128 stands for zero in the data rows.
Here are some points:
np.array([131, 134, 101, 173, 105, 117, 162, 149, 126, 115, 101, 98, 117,
          71, 106, 134])
np.array([145, 129, 109, 137, 116, 106, 148, 142, 101, 122, 86, 180, 77,
          97, 151, 155])
np.array([154, 171, 136, 146, 146, 166, 140, 127, 110, 100, 181, 119, 154,
          171, 125, 68])
np.array([122, 118, 128, 122, 129, 134, 128, 138, 135, 131, 94, 193, 61,
          72, 185, 122])
np.array([127, 126, 85, 147, 100, 86, 137, 158, 137, 178, 45, 180, 87,
          76, 149, 231])
np.array([105, 111, 175, 139, 139, 170, 133, 92, 124, 104, 213, 110, 181,
          215, 128, 59])
np.array([131, 108, 138, 155, 116, 126, 165, 114, 104, 135, 108, 147, 103,
          109, 128, 108])
np.array([131, 120, 96, 145, 106, 96, 140, 156, 125, 179, 48, 161, 79,
          78, 134, 192])
np.array([86, 110, 185, 84, 157, 169, 80, 81, 136, 106, 232, 84, 204,
          237, 116, 62])
np.array([136, 122, 97, 152, 108, 96, 150, 153, 125, 168, 55, 147, 85,
          76, 125, 184])
np.array([141, 132, 102, 110, 129, 101, 115, 140, 103, 118, 90, 246, 79,
          113, 190, 187])
np.array([130, 119, 97, 147, 108, 97, 142, 152, 129, 181, 45, 165, 82,
          81, 124, 195])
np.array([93, 111, 183, 64, 180, 186, 68, 95, 106, 101, 187, 133, 146,
          172, 129, 57])
np.array([135, 122, 105, 166, 110, 108, 158, 151, 123, 155, 77, 131, 85,
          78, 125, 154])
np.array([175, 186, 116, 119, 140, 145, 127, 123, 95, 81, 165, 140, 134,
          139, 132, 98])
np.array([122, 132, 73, 154, 96, 78, 135, 169, 164, 147, 64, 56, 126,
          45, 89, 208])
np.array([157, 140, 107, 121, 134, 112, 123, 138, 89, 96, 110, 185, 74,
          110, 174, 139])
np.array([138, 122, 120, 166, 102, 124, 170, 128, 112, 128, 97, 135, 109,
          86, 120, 140])
np.array([159, 145, 121, 117, 145, 127, 123, 128, 85, 101, 128, 179, 86,
          119, 162, 115])
np.array([118, 130, 72, 143, 99, 79, 121, 172, 159, 197, 27, 167, 96,
          76, 150, 255])
np.array([137, 130, 83, 166, 97, 103, 161, 150, 126, 134, 74, 123, 112,
          65, 111, 174])
np.array([132, 126, 81, 152, 102, 85, 137, 155, 133, 173, 51, 164, 84,
          70, 151, 224])
np.array([129, 134, 78, 160, 101, 94, 142, 162, 156, 132, 73, 121, 83,
          38, 150, 177])
np.array([134, 120, 100, 155, 107, 100, 149, 153, 128, 170, 60, 135, 83,
          75, 120, 165])
np.array([122, 129, 75, 145, 100, 84, 128, 167, 145, 174, 35, 150, 137,
          64, 104, 255])
np.array([135, 130, 96, 122, 116, 95, 126, 145, 102, 128, 70, 224, 82,
          101, 179, 206])
np.array([133, 129, 156, 153, 121, 154, 157, 108, 108, 105, 175, 121, 147,
          158, 122, 71])
np.array([103, 116, 181, 130, 143, 164, 127, 95, 113, 99, 206, 111, 168,
          198, 122, 58])
np.array([146, 121, 137, 138, 124, 131, 146, 112, 97, 125, 115, 169, 96,
          102, 145, 114])
np.array([134, 118, 95, 156, 109, 101, 148, 155, 128, 166, 68, 130, 74,
          72, 134, 164])
10 more points follow, each with its number after it:
np.array([123, 120, 131, 146, 123, 134, 148, 135, 131, 130, 91, 168, 76,
          80, 154, 109]) 0
np.array([135, 106, 135, 149, 119, 122, 164, 122, 109, 176, 91, 160, 98,
          104, 122, 130]) 1
np.array([102, 119, 179, 38, 180, 158, 48, 81, 172, 119, 233, 47, 228,
          238, 106, 77]) 2
np.array([141, 130, 111, 154, 116, 120, 153, 149, 112, 120, 96, 140, 81,
          92, 140, 119]) 3
np.array([129, 125, 82, 156, 99, 87, 141, 160, 145, 176, 45, 145, 93,
          61, 132, 218]) 4
np.array([84, 108, 186, 67, 170, 172, 69, 87, 126, 106, 222, 90, 194,
          225, 108, 61]) 5
np.array([165, 139, 150, 99, 163, 145, 131, 121, 91, 105, 155, 152, 118,
          149, 135, 81]) 6
np.array([96, 103, 177, 123, 138, 154, 119, 86, 127, 103, 207, 108, 179,
          207, 73, 66]) 7
np.array([85, 106, 187, 110, 165, 173, 77, 88, 127, 103, 226, 91, 197,
          227, 115, 60]) 8
np.array([131, 144, 120, 193, 112, 148, 167, 144, 124, 102, 155, 95, 142,
          131, 109, 93]) 9
Which of these numbered points is nearest to each point below, ignoring the direction in which the first points spread most? Its number follows each.
np.array([83, 111, 184, 45, 182, 180, 42, 87, 124, 107, 211, 87, 196,
          214, 105, 69]) > 5
np.array([149, 152, 128, 154, 126, 139, 154, 137, 105, 93, 137, 128, 116,
          120, 126, 93]) > 3
np.array([86, 110, 185, 67, 168, 170, 63, 83, 142, 108, 233, 75, 210,
          235, 109, 67]) > 5
np.array([139, 107, 126, 155, 110, 116, 166, 135, 122, 161, 75, 150, 96,
          89, 118, 145]) > 1
np.array([81, 131, 174, 32, 152, 154, 23, 70, 188, 148, 221, 40, 218,
          255, 83, 93]) > 2
np.array([135, 145, 100, 187, 112, 132, 160, 155, 123, 103, 137, 81, 123,
          101, 113, 110]) > 9
np.array([141, 118, 115, 163, 116, 116, 155, 140, 112, 139, 88, 137, 88,
          86, 127, 133]) > 3
np.array([77, 113, 177, 41, 174, 162, 36, 85, 162, 116, 233, 47, 231,
          246, 101, 85]) > 2
np.array([106, 141, 65, 79, 117, 71, 60, 166, 229, 197, 55, 0, 159,
          88, 47, 206]) > 2
np.array([131, 123, 93, 159, 92, 101, 157, 150, 132, 152, 62, 114, 135,
          63, 78, 191]) > 7
np.array([81, 105, 186, 96, 150, 163, 89, 82, 136, 103, 238, 90, 204,
          237, 124, 61]) > 8
np.array([96, 110, 181, 62, 167, 167, 64, 76, 144, 107, 231, 73, 210,
          235, 112, 65]) > 5
np.array([115, 139, 62, 112, 104, 65, 92, 172, 233, 193, 33, 25, 119,
          57, 95, 207]) > 2
np.array([133, 108, 144, 161, 100, 137, 180, 104, 111, 131, 120, 132, 125,
          117, 115, 116]) > 1
np.array([116, 133, 69, 142, 102, 78, 119, 174, 169, 213, 30, 149, 105,
          74, 139, 255]) > 8
np.array([172, 138, 140, 94, 155, 138, 132, 126, 86, 108, 137, 171, 105,
          136, 141, 104]) > 6
np.array([136, 130, 107, 174, 105, 120, 167, 145, 120, 114, 104, 100, 126,
          83, 89, 142]) > 9
np.array([132, 130, 94, 161, 95, 103, 156, 151, 132, 141, 72, 101, 142,
          61, 71, 194]) > 7
np.array([115, 119, 181, 111, 147, 160, 117, 86, 117, 106, 212, 107, 172,
          201, 120, 54]) > 4
np.array([82, 107, 187, 95, 153, 163, 89, 81, 137, 104, 239, 91, 206,
          237, 124, 62]) > 8
np.array([130, 122, 179, 107, 156, 161, 119, 96, 112, 102, 205, 109, 172,
          197, 118, 57]) > 4
np.array([126, 102, 167, 151, 141, 158, 157, 103, 112, 114, 172, 118, 146,
          167, 117, 68]) > 1
np.array([116, 112, 135, 193, 98, 124, 187, 130, 130, 129, 127, 97, 138,
          127, 100, 105]) > 9
np.array([97, 121, 185, 94, 158, 169, 92, 85, 139, 112, 235, 88, 206,
          237, 119, 60]) > 8
np.array([122, 131, 73, 149, 98, 76, 127, 170, 157, 158, 52, 87, 133,
          45, 86, 240]) > 7
np.array([110, 105, 169, 153, 118, 149, 162, 100, 114, 113, 170, 122, 148,
          157, 116, 68]) > 1
np.array([77, 110, 180, 53, 169, 162, 48, 83, 155, 111, 236, 57, 222,
          245, 107, 76]) > 2
np.array([120, 126, 102, 142, 117, 112, 134, 154, 158, 144, 64, 184, 65,
          51, 179, 155]) > 0
np.array([114, 139, 61, 113, 101, 63, 94, 171, 225, 188, 37, 32, 107,
          53, 102, 202]) > 2
np.array([123, 100, 174, 121, 135, 159, 134, 85, 106, 109, 182, 122, 149,
          168, 124, 60]) > 1
np.array([86, 108, 184, 54, 173, 166, 54, 81, 150, 108, 233, 64, 218,
          238, 108, 73]) > 2
np.array([116, 127, 99, 133, 118, 107, 118, 158, 185, 147, 63, 198, 56,
          53, 213, 162]) > 0
np.array([127, 109, 143, 164, 114, 130, 169, 124, 110, 132, 122, 134, 109,
          108, 125, 100]) > 1
np.array([137, 126, 121, 172, 106, 132, 175, 136, 116, 122, 116, 109, 126,
          101, 98, 121]) > 9
np.array([125, 123, 150, 149, 117, 162, 155, 123, 102, 107, 160, 135, 134,
          139, 121, 76]) > 3
np.array([122, 134, 69, 139, 99, 75, 119, 173, 209, 184, 32, 48, 115,
          55, 96, 198]) > 2
np.array([117, 137, 63, 130, 99, 69, 109, 175, 208, 190, 33, 66, 97,
          47, 114, 210]) > 2
np.array([78, 107, 186, 68, 160, 159, 62, 79, 152, 107, 243, 68, 217,
          245, 116, 70]) > 5
np.array([169, 135, 163, 81, 165, 144, 114, 102, 95, 105, 168, 149, 132,
          162, 130, 74]) > 6
np.array([140, 119, 142, 148, 119, 133, 155, 122, 100, 113, 130, 145, 108,
          118, 130, 91]) > 3
np.array([78, 107, 186, 73, 159, 164, 69, 80, 145, 107, 238, 74, 214,
          242, 116, 67]) > 5
np.array([117, 132, 75, 140, 103, 79, 117, 172, 163, 206, 29, 179, 101,
          80, 152, 255]) > 8
np.array([168, 153, 150, 70, 165, 145, 106, 97, 93, 98, 168, 155, 132,
          161, 136, 78]) > 6
